Here are some points, one per row:
[ 28  -6 -40 -32  38  20  40 -38   1  56 -56   0  31 -18  31  42 -46   9 -52  10 -17  31  -4  35 -25 -65  -8  -3  -4  25  -3 -48]
[ -9  -2 -21 -46  -5 -21 -17 -12  -3  -9 -15 -44  45 -14  -3 -26 -42 -23  13 -39  -1   5 -26 -36  28 -26   7  23 -13 -31 -18 -11]
[-65  13  20 -13 -30 -30  -1 -10   1 -25  32 -32 -16  -9 -38  26  26 -11  20  59  26 -14  -8 -17 -10  31  -5  12 -39   8 -23  28]
[-39  24  -3  67  45   1  46 -23  -5  15 -22   6  30 -22  27  47  -9  -3  -4   2   6  24  49  13  -8  -3 -14  30 -25  56  30  -9]
[ 27 -42 -11 -74  20 -52  21  -8 -61  92  21 -42 -66 -38  38  -3 -23  27  35  29 -33  27 -11   2 -62 -20  47   1 -23 -41 -25  -7]
[ -20    6   31   49  -26   50   44   -6   64  -10   28   26    7   51 -103   -3   47   26  -12   -6   17  -40   44   -5   44   44  -52  -13   11   46   22   36]
[-63  -8  -8   0 -27 -17  27  37  19 -34  23  39  13  47 -29  -3   6 -30  -3  30  20  12   6  25  -2  83 -47  35  35  25 -58  52]
[  1  53   7  49   1  19  13  -9  29  51  28 -24  15 -28 -66   2  23  30  27 -76  21   8  17 -57 -19  21   1   3  -4  19 -32  51]
[-32 -26 -38  16  19   8 -24  48 -51 -13 -11  90 -30   0  36 -30  27   4  -8  -2   6  -8  39  37  13  50   7  21  13 -18  30 -17]
[-33  37  12 -20  44  25 -43   7 -68  28   0  69 -28  50  52  24   2  -9  -6 -12 -15  69 -31  15  28 123   9 -17 -73 -71  73 -45]
[ 54 -23  -9 -21  38 -27 -39  19  -7 -15 -10  68  40  18   1  27 -50 -57  -1  28   7   0   9  67 -52   2  15 -19  47 -48 -57 -15]
[ -7   8 -17 -40  -2  14 -37   1   2 -33  -5 -13 -25 -12  29 -40 -50 -56 -59 -34 -24   6 -21   7  13  -3  18  34  24 -60 -35 -40]
[ -5 -24 -83 -54 -35  -8 -47  10 -23 -25 -10 -10 -22 -41 -36 -39   1 -10  10 -76  -4 -17 -10  -3  -5   5  60  43  15 -28  -6 -16]
[-42  32 -36  31  12  30  54  -7  67 -11 -39  -4  28  16  18  23 -35  10 -37 -14   2  49  -2  44   4  -3 -26  31  24  87 -62   4]
[ 14  43  60  27  -8  38 -43 -41  16 -52  11  42  -6  -8 -31   7  15 -39 -40  12  -1  -4   0   3  -9   2  -2 -23  15 -27  21 -26]
[ 11  31  84  18 -15  47 -47  26 -23  -2  36 -27 -70 -26 107 -81  15  25  -1 -12  -6  10  14 -75   9  -5 -25   1  13 -38   9  23]
[-71  -7  13  -4 -38   3  -4  24 -41 -64   7 -10 -73 -25  11 -24  58   1 -20  19  13  -1  25 -28  32  22 -14  20 -25  34  38  -4]
[-26 -31 -43 -22 -28  11 -48   4 -39  -9  12  59 -68 -20 -23 -88  16 -31 -32 -41 -16 -36  43 -25   2  34  31  27  50 -61 -20 -48]
[-10 -24 -25 -33 -45   6 -45  -3 -22 -31  13 -17 -59 -27 -32 -52  39 -10   8 -25   7 -32  21 -29  10  11  18  16   9 -37  19 -17]
[ -5 -11  49  15  -5   3 -55  13 -58 -58  -2  21 -72 -19  42  28  27  18  16  31  28  19 -31  -4  14  20  15 -21 -43  19  86 -35]
[  3  44  49  -4  48  53  18 -37  -4  33 -18   6 -37 -18  58   6 -15 -20 -61  28 -36  42  25  39  -8 -21 -13 -11   6   4  -7 -52]
[ 78   9  66 -19  51 -31 -36  17  -4  22   2 -32 104  33  28 -29 -49 -41  36   2 -12 -13 -37 -19  -8 -54   5 -44  -2 -82 -12  28]
[-34 -48 -13 -17 -16 -32   2  34 -24 -39 -35  34  20  71   2  25  16  41  22  21  21  13 -43  52  33  49  18 -26 -20  22  53  -3]
[-29 -35  36   1  40 -17 -25  29 -71  11  22   4 -32  -6  49  32  27  14  33  43  21  19 -31 -14  -1  49  20  11 -51 -13  77 -28]
[  51    6  -72  -23   49   17   34  -15   28   39  -64  -33   57   10   46   67 -105   11  -10  -19  -21   67  -62   46  -16  -78   34    6  -16   39  -21  -41]
[-60  35   8  50   8  21  63 -19  47   0 -31 -42  37 -28  11   7  20  12 -33 -13 -20  -7  39 -29  30 -34 -35  26 -15  63 -12   4]
[ 58 -16  19  39   8 -20 -76   6 -24 -90 -30  -3  36 -33 -14  63 -21 -54  30  52  41 -16 -39   3 -18 -80  42 -40   8  39  62 -27]
[ -17  -12   25   72  -24   27   51   -9   34   -7   28   25   17   -2 -107   -5   86   11    4   -6   19  -65   77  -36   23   25  -32  -20  -11   76   55   37]
[ 45  33  -7   6   7 -33   3 -34  11  47  29 -12   6 -34 -48  35  21 -13  11   1  -8 -22  34   9 -82 -33  30  -9  23 -15 -56  12]
[ 55 -52 -80 -45 -16 -33 -33  38 -14 -18  -1 -31 -13  -6 -21   8 -46  21  45 -54  15  -4 -38   2 -11 -15  62  13  16 -10  -9 -18]
[-28 -79 -98 -40 -27 -46  50  13  -9  24 -10  25 -35  28 -17  22  13  27  19  33   7  15   2  76 -26  29  25  46   6  36 -47  13]
[ 35  25 -18  -9   5  28  16 -27  45  38   6   5 -19   5 -65  -6   6   6 -33 -47 -13 -10  21   0  -6   2  -1 -32  18 -18  -4 -15]
[-63   4 -16 -20 -46 -45  22  26 -25  -9 -13 -27 -32  20  -7  19  19  30  16   7   3  24 -31 -11  16  36  11  43 -32  21 -12  18]
[ 12  18  79  24  37   0  -1 -16   2 -16 -19  38  35  15  28  25  20  13  -4  60 -24 -10  -9   5  17 -45 -29 -58 -35 -23  40   5]
[-21 -56 -18  -9 -36   0 -13  45   0 -53 -10  24  -5  23 -52 -53  26 -10   9  -5  30 -70  -8  -7  45  51 -10  12   0  -3  52  -6]
[-32 -12  45  59  17  33 -19  63 -23 -34  -2  71 -20  31  66 -61  35   2   4  40  14  -9  32 -13  56  85 -53 -16  25 -19  72   6]
[ 48  43  17  25  18  34 -26 -25  -1  35  42   5 -30  -2 -41  22  -3  13 -15 -25  -9  13  -6 -19 -24  10  17 -31  -2  -6  35 -13]
[-25 -33 -50  14 -28 -28  31  50  -8  18  -5  37 -21 -12  17 -46  35  29  14  -2  -7 -42  54  10  -4   2 -12  20  48  22 -22  23]
[  42   23   75  -14  -18   23   48  -76   17   17    7 -123  -56  -42   11   92   15   50  -26   95  -38    9  -35   -9  -26 -120  -26  -37  -53   38   23  -20]
[-24  20  18  87  33  -8  14  17  24 -63 -35  57  88  39  27  41  13   0  37  29  27  16 -18  34  26  24 -21 -43 -11  54  22  41]
[  19   17  -14   29  -29   16   15  -20   49   14   17   29    4   -6  -46    3   12  -29  -24   -6   -3  -12    9   28  -53   -3   -5   15   64    3 -108   25]
[-16   9  24  34  -4  47  75 -37  30   8  -2 -17 -14 -17  15  -1  23  13 -60  69 -24  -2  54  20  -9 -18 -54 -11  10  62 -23   0]
[-19  40  60  49  48  41  39 -19 -17  11   9 -27  43  -8  41   4  16   4  -2  21 -14  -7  25 -34  35 -28 -63 -13 -36  61  40  -7]
[ 21 -10 -65   7  11 -13  20  19  -4  66  -3 -13   0 -28  30 -25 -22  34  42 -56 -17  19  14 -28   6 -16  28  29  -4  38 -22   8]
[-27  39  31 -47  10  47   0  13  -7  14   2   5 -10  50  63 -23 -22  14 -30 -62 -27  48 -55 -24  73  62 -17 -20 -14 -72  33  -9]
[ 44  15 -27 -29 -14   0   3 -13  67  32  -9 -11  58   8 -48  -3 -19 -10 -10 -38 -18 -22  17  10 -30 -57  -3  -9  37 -17 -69  22]
[-53  36  40  41  39  50  33  -9  38  -9 -10  10  46  42  58  -2  -5  -6 -69   2  -3  29  13   4  69  22 -69 -14 -15   4  14  -8]
[-26  13  18 -23   8  12 -50  -6 -30 -45 -23  11  -4 -11  31 -38 -28 -54 -57 -31  18  -8   2 -17  47  26   8  10   2 -62  14 -45]
[  1 -20 -21  -9 -29  -4 -58  27   1 -79   4 -39 -21 -12 -22 -33  -6  -7  35 -56  48 -12 -60 -44  56 -16   6  20   4  10  50 -21]
[  87  -20   43  -69  -25  -45   -2  -66    8   16    7  -52   13  -20  -22   42  -12  -18   22   92  -19  -63  -25   16  -55 -101   23  -47   24  -45  -18   16]
[-36 -25  -1   5 -12 -21  17  21 -11  21  24  15  21   6 -15  -5   4 -36  12  20  17  17  17  14 -34  77   0  45  13   5 -72  40]
[-14  18  83   5   8 -18 -22 -21 -11 -11  34 -23  59 -29 -23 -42  47 -36  15  51 -12 -80  53 -43  -6 -24 -40 -45 -11 -50   4  65]
[-23  18  29 -29 -49 -12 -43 -12   5  -8  56 -48 -80 -22 -15 -62  37   7  14 -30  -4 -21   2 -71 -18  36   3  32  17 -42 -25  18]
[ 84 -49 -86 -50 -16 -34 -15  16   7  16  15 -42 -31 -11  -9 -13 -54  11  60 -45  20  28 -45 -10 -40 -41  64  44  48 -12 -43  13]
[ 50 -33 -36 -36  16 -28 -41  31 -46  54 -20  32  -4  13  65  -6 -63  20  37 -19 -20  45 -26  36  -1 -10  39 -13 -11 -48  15 -24]
[ 22 -45 -92 -51  19 -70  21   8   4  77   1 -16  56  -8   1 -26 -50 -29  26 -28 -17  10  20   3 -46 -17  48  33  -1 -36 -84   8]
[ -4  15  48 -21  37 -19  78 -41  14  70  -5 -62  64  21  18  30 -16  38   5  28 -36  -6   3  -9  -4 -64 -45 -42 -63  20  35   3]
[  5  41  54  34  23 -27  -3 -24   8  -4 -19  26  26  30  36  63   2  17  25  43   2  39 -28  29 -35  -7   5 -48 -36 -10 -16  29]
[ 24 -48   1 -33 -61 -13   4  17   1 -36  28 -45 -30 -38 -53 -32  55  27  28   8   9 -92  21 -38  22 -30   7  16   9  17  35   6]
There is one direction along which these points spread out most. Take the direction at right angles to it along which they spread out most. Then take the direction at right angles to both along which they spread out most. Go by this last direction. For each point below, how far along it does it lie, from 0 to 99? The average is 50, and the first point in the table lies past the average. One standard deviation of the points above along it is 16.
[ -6  18 -46  44 -19  31  -2 -18  16 -41 -25  31  30  18 -83  16   4  -7 -37 -80  21 -25  -4  16  20  33  11   9 -24  34  61 -18] 41
[ -2   0   0  89  55  24  24  -7 -15  32   9  10 -10 -31  51  64 -11 -10  -2  41  12  23  48  31 -35  -8   6  -4  11 103   2 -15] 51
[ 13  25  24  20  18  15  -2 -15  18  12  25  61  25  -6 -38 -15  -7 -36 -10  15  -1 -24  27   7 -30  13 -12 -27  35 -12 -15  10] 41
[ 75 -41 -34  -6  29 -47 -25  16  10  17  -6  13  86   1  -6  28 -76 -35  37  18  -1 -10 -10  31 -44 -56  38  -8  43 -34 -65  10] 51
[ -4 -60 -51 -15  -3 -28  -4   1 -17 -31 -14 -13  25 -15 -39  15  11 -29  14  33  29 -56  21   2  -6 -39  18  18  -9  56  28 -11] 38
[-49  31 -24  10  10  46  50  -2  30 -43 -63  62  24  67  22  56 -51 -13 -90   3  12  59 -45  80  37  34 -29   4 -11  25 -13 -52] 66
[ -1 -21 -43 -33 -36 -32  28  24  22  26 -15 -40 -31   0   8  -3 -13  54  40 -23 -20  25 -53  20 -12 -40   7  15  18 -16 -65  45] 42
[ 25  -3 -10  24 -24  61  22 -13  29  -8   1  39 -13   4 -76  14  19   0 -27 -29  16 -42  32  18  26   7 -20 -29  20  22  34 -23] 34
[-61   3   7  17 -64  24  47   0  37 -16  -5 -25 -57  -7 -27 -49  76  45 -25   0 -17 -18  36 -31  33  30 -72  22  25  48 -16   3] 22
[-62  19 -37  27 -36 -12 -20  42   1 -44 -10  11 -28  -1  19 -21  11  30  13 -41  15  57 -20  -3 -10  21  24  49  10  25 -28  30] 46
[ 70  28 -13  -5  24  -2 -29 -27  16  44 -12 -18  48  -5 -22   9 -32 -21  -3 -17   8   0  -9   4 -25 -48  34 -13  25 -34 -20  -1] 50
[ 39   8  77 -52   9 -17 -15 -15 -28  30  21 -41 -42  34  64 -22   7  48  20  24 -36   4 -46 -45  32   1 -20 -35 -51 -74  37  24] 74
[ 19  20  54 -15  -7 -38 -65  17 -25  10  80 -49 -26   9  18 -23   5   4  51 -31  19  37 -41 -62  13  58  15   6 -36 -51  26  38] 63
